A single turn carries every row of the set below to another of its rows. Some are shown first; where does it send the rows asked next?
rig: 26; 0; 20; 6; 19; 4; -7; -24; -4; -20; -4; -5
Nezad: -24; -13; 10; -18; -19; 14; -6; -4; -25; 42; -13; 11
famaf: -17; -14; 6; -40; -1; 30; 1; 24; -12; 42; -17; 14
Kanol: 27; 4; 32; -12; 27; 44; -2; 4; 22; -2; -10; -1
movoz: 30; 0; 15; -24; 36; 30; -13; 14; 5; -9; -17; -3
Fenam: -9; -19; 4; -19; -11; 23; 1; 38; -7; 40; -18; 11
Bonel: -34; -9; 18; -11; 22; -23; 11; -20; 4; -2; -8; 12
pifi: -19; 4; 11; -38; 29; 15; 18; 41; 1; 26; -14; 12
sumuz: -8; -18; 7; -29; 19; 16; 15; 47; 15; 19; -17; 15
guvo: -30; 0; 15; -24; 35; 6; 16; 13; 33; -7; -4; 14
lise: -17; -14; 12; -18; 34; -10; 21; 28; 26; -3; -14; 15
guti: 25; 2; 20; -13; 41; 11; -11; -4; 8; -22; -15; -4
Tavom: -25; -16; 14; 15; -12; -22; 1; -13; -7; 14; -12; 7
zoz: 22; 0; 19; 5; 4; 12; -26; -24; -19; -2; -14; -8
Rofi: 35; -3; 13; -5; -4; 35; -17; -4; -22; 9; -8; -5
rabug: -25; -14; 15; 6; 18; -29; 14; -3; 13; -7; -10; 10
zafe: -35; 5; 18; 4; -2; -20; 5; -14; -22; 23; -7; 4
goti: 19; 2; 21; 2; 25; 2; -18; -24; -4; -19; -13; -7
tovot: -33; -11; 15; -3; -8; -14; -1; -27; -18; 20; -9; 9
kere: -30; 0; 19; 11; -13; -21; 5; -8; -10; 15; 7; 1
menam: -19; 1; 9; -28; 1; 22; 6; 33; -20; 45; -14; 9
muf: -22; 2; 16; -22; 31; -9; 24; 31; 23; -2; 4; 7
Zevib: 20; 5; 35; 13; 0; 30; -13; -27; 2; 5; -7; -7
befe: -20; -5; 7; -28; -10; 42; -3; 26; 0; 38; -8; 13
Setoz: 22; 6; 34; -2; 30; 28; -1; -11; 24; -12; -7; -2
Bif: -27; 3; 13; -8; -15; 5; 0; 5; -31; 43; -11; 5
Bafiz: 33; -2; 14; -22; 15; 40; -22; 12; -10; 8; -19; -4
napos: -38; 1; 19; -2; 18; -13; 9; -18; 21; -9; -1; 10
gato: 30; 3; 29; -11; 10; 52; -9; 4; 9; 12; -11; -2
Vavat: -13; -3; 9; -22; -14; 23; 5; 40; -9; 41; 1; 5
Lili: -22; -3; 13; 0; -28; 4; -1; 11; -20; 36; 3; 1
pubul: -28; 6; 16; -26; 42; -10; 24; 21; 10; 4; -9; 11
zuku: -30; 3; 20; 1; 16; -28; 17; 2; 12; -5; 7; 4
zul: -29; -4; 10; -5; -28; 24; -10; -5; -13; 36; -5; 9
Mele: -17; -19; 8; 4; -28; 4; -5; 9; -19; 37; -15; 8
Zal: 37; -1; 14; -21; 31; 30; -1; 13; 6; -12; -9; -1
Puvi: 28; -2; 15; -7; -1; 31; -28; -6; -22; 11; -17; -7
Lizut: -18; -12; 9; -47; 29; 19; 14; 30; 10; 20; -15; 17
bazi: 26; 3; 30; 2; -4; 44; -14; -12; 0; 15; -9; -5
Samaz: 30; 1; 18; -8; 36; 12; 0; -6; 8; -25; -6; -2
felab: -27; -9; 14; -32; 41; -7; 19; 8; 19; -3; -12; 16
Fime: 19; 6; 36; 9; 17; 21; -6; -26; 14; -9; -6; -5
zubeg: -14; -1; 11; -32; 16; 17; 18; 50; 11; 21; 0; 8
godel: -21; -2; 9; -37; 21; 33; 11; 35; 22; 16; -8; 16
puzu: 39; -3; 12; -19; 12; 42; -10; 13; -9; 6; -11; -2
Pulen: 29; -1; 17; 8; -1; 15; -15; -23; -20; -3; -5; -7
nukuv: -35; 7; 19; -5; 27; -27; 17; -7; -1; 3; -6; 7
Vefu: -37; -1; 16; 8; -13; -4; -4; -26; -2; 13; -1; 8

Lili -> Vavat
Bif -> menam
And these:
Rofi -> puzu
movoz -> guti
godel -> guvo
felab -> Bonel
lise -> rabug
bazi -> gato

